(in the rows, 128 means zero)
Named turns come first, each shown by rows before and after it. Which turns, in which order, take the first row of each pair that follows to the second? Write the first one first, as in the answered first pair.
turn N:
[116 159  80 152  96 104 142 160 145] |-> [127 154  73 142 109  91 140 143 148]
[105 140 144 139 157 125 141 102 113] |-> [106 139 143 137 160 125 137 103 117]
[141 151 119 123 115 149 131 153 147] |-> [137 154 119 128 107 142 137 154 141]
[117 119 121 141 109 143 125 125 111] |-> [118 119 117 138 106 128 128 126 107]
turn Y:
[ 95 135  81 144 122 158  91 142 132] |-> [ 98 126  66 138 140 114  96 127 113]
[148 124 164 111 134 149 127 125 134] |-> [129 132 146 134 113 163 122 145 139]
[131 147  86 125 118 149 134 141 177] |-> [126 145  70 125 122 122 138 134 168]
[168 141 105 101 131 131 126 128 174] |-> [163 144 101 109 123 143 125 139 177]
turn G:
[137 120 147 116 111 135 149 125 151] |-> [123 111 137 129 109 151 138 132 150]
[109 125 118 153 121 145 117 144 128] |-> [104 120 116 147 126 111 122 135 110]
[119 165 128 126 113 144 137 163 145] |-> [100 150 115 142 113 139 133 167 128]
turn Z:
[101 155 149 151 100 158 135 161 134] |-> [128 179 153 127 101 136 147 152 149]
[105 150 119 151  88 104 147 150 109] |-> [131 162 120 127 100  83 155 132 121]
[135 110 168 109 132 140 143 105 106] |-> [123 105 164 124 127 152 138 117 102]
[140 129  60 129 164 139 104 125 191] |-> [132 119  60 135 168 147  97 125 184]
Then:
(2 to 4 turns a pair)
[145 111 124 106 152 103 151  98 105] |-> [162 131 151 102 142 157 147 112 144] | G, N
[116 158 111 141  97 116 139 160 143] |-> [119 142 104 129 117  79 143 141 124] | G, Y
[ 99  76  62 168 172 102 118 109  90] |-> [166  99 105 105 209 102 122  71 135] | G, N
[ 84 125  41 173 139 113 155 161 102] |-> [166 189 100  95 150  80 196 126 141] | G, G
[110 178 103 167  72 133 149 167 123] |-> [133 189 100 137  84  85 163 147 126] | N, G
[117  93 125 149 158  92 120 111  79] |-> [162 138 190 112 153 134 133 109 125] | G, Y
[105 121 124 129 110 124 132 149  74] |-> [119 160 128 130  90 150 138 164 113] | G, G, G, Y
[140 166 148  96 101 193 130 148 168] |-> [116 182 143 109  64 145 161 158 125] | N, N
[120 136 159 126 116 179 123 146 134] |-> [ 91 107 114 148 119 130 122 143  95] | G, Y
[106 121  77 162 122  98 120 147 111] |-> [154 163 132 134 117 163 125 152 173] | G, G, Y, G
[109 144  93 145 105 136 122 160 140] |-> [124 124  99 112 134  76 134 123 110] | G, Y
[102 113  87 159 120 135 118 150 128] |-> [159 147 149 111 129 158 133 131 167] | G, G, Y, G
[108 155  92 162  91 110 131 163 123] |-> [142 182 102 137  97 103 145 151 153] | Z, G
[ 99 145 142 148 105 109 134 150  88] |-> [131 159 130 117 123  73 141 127 102] | Z, N
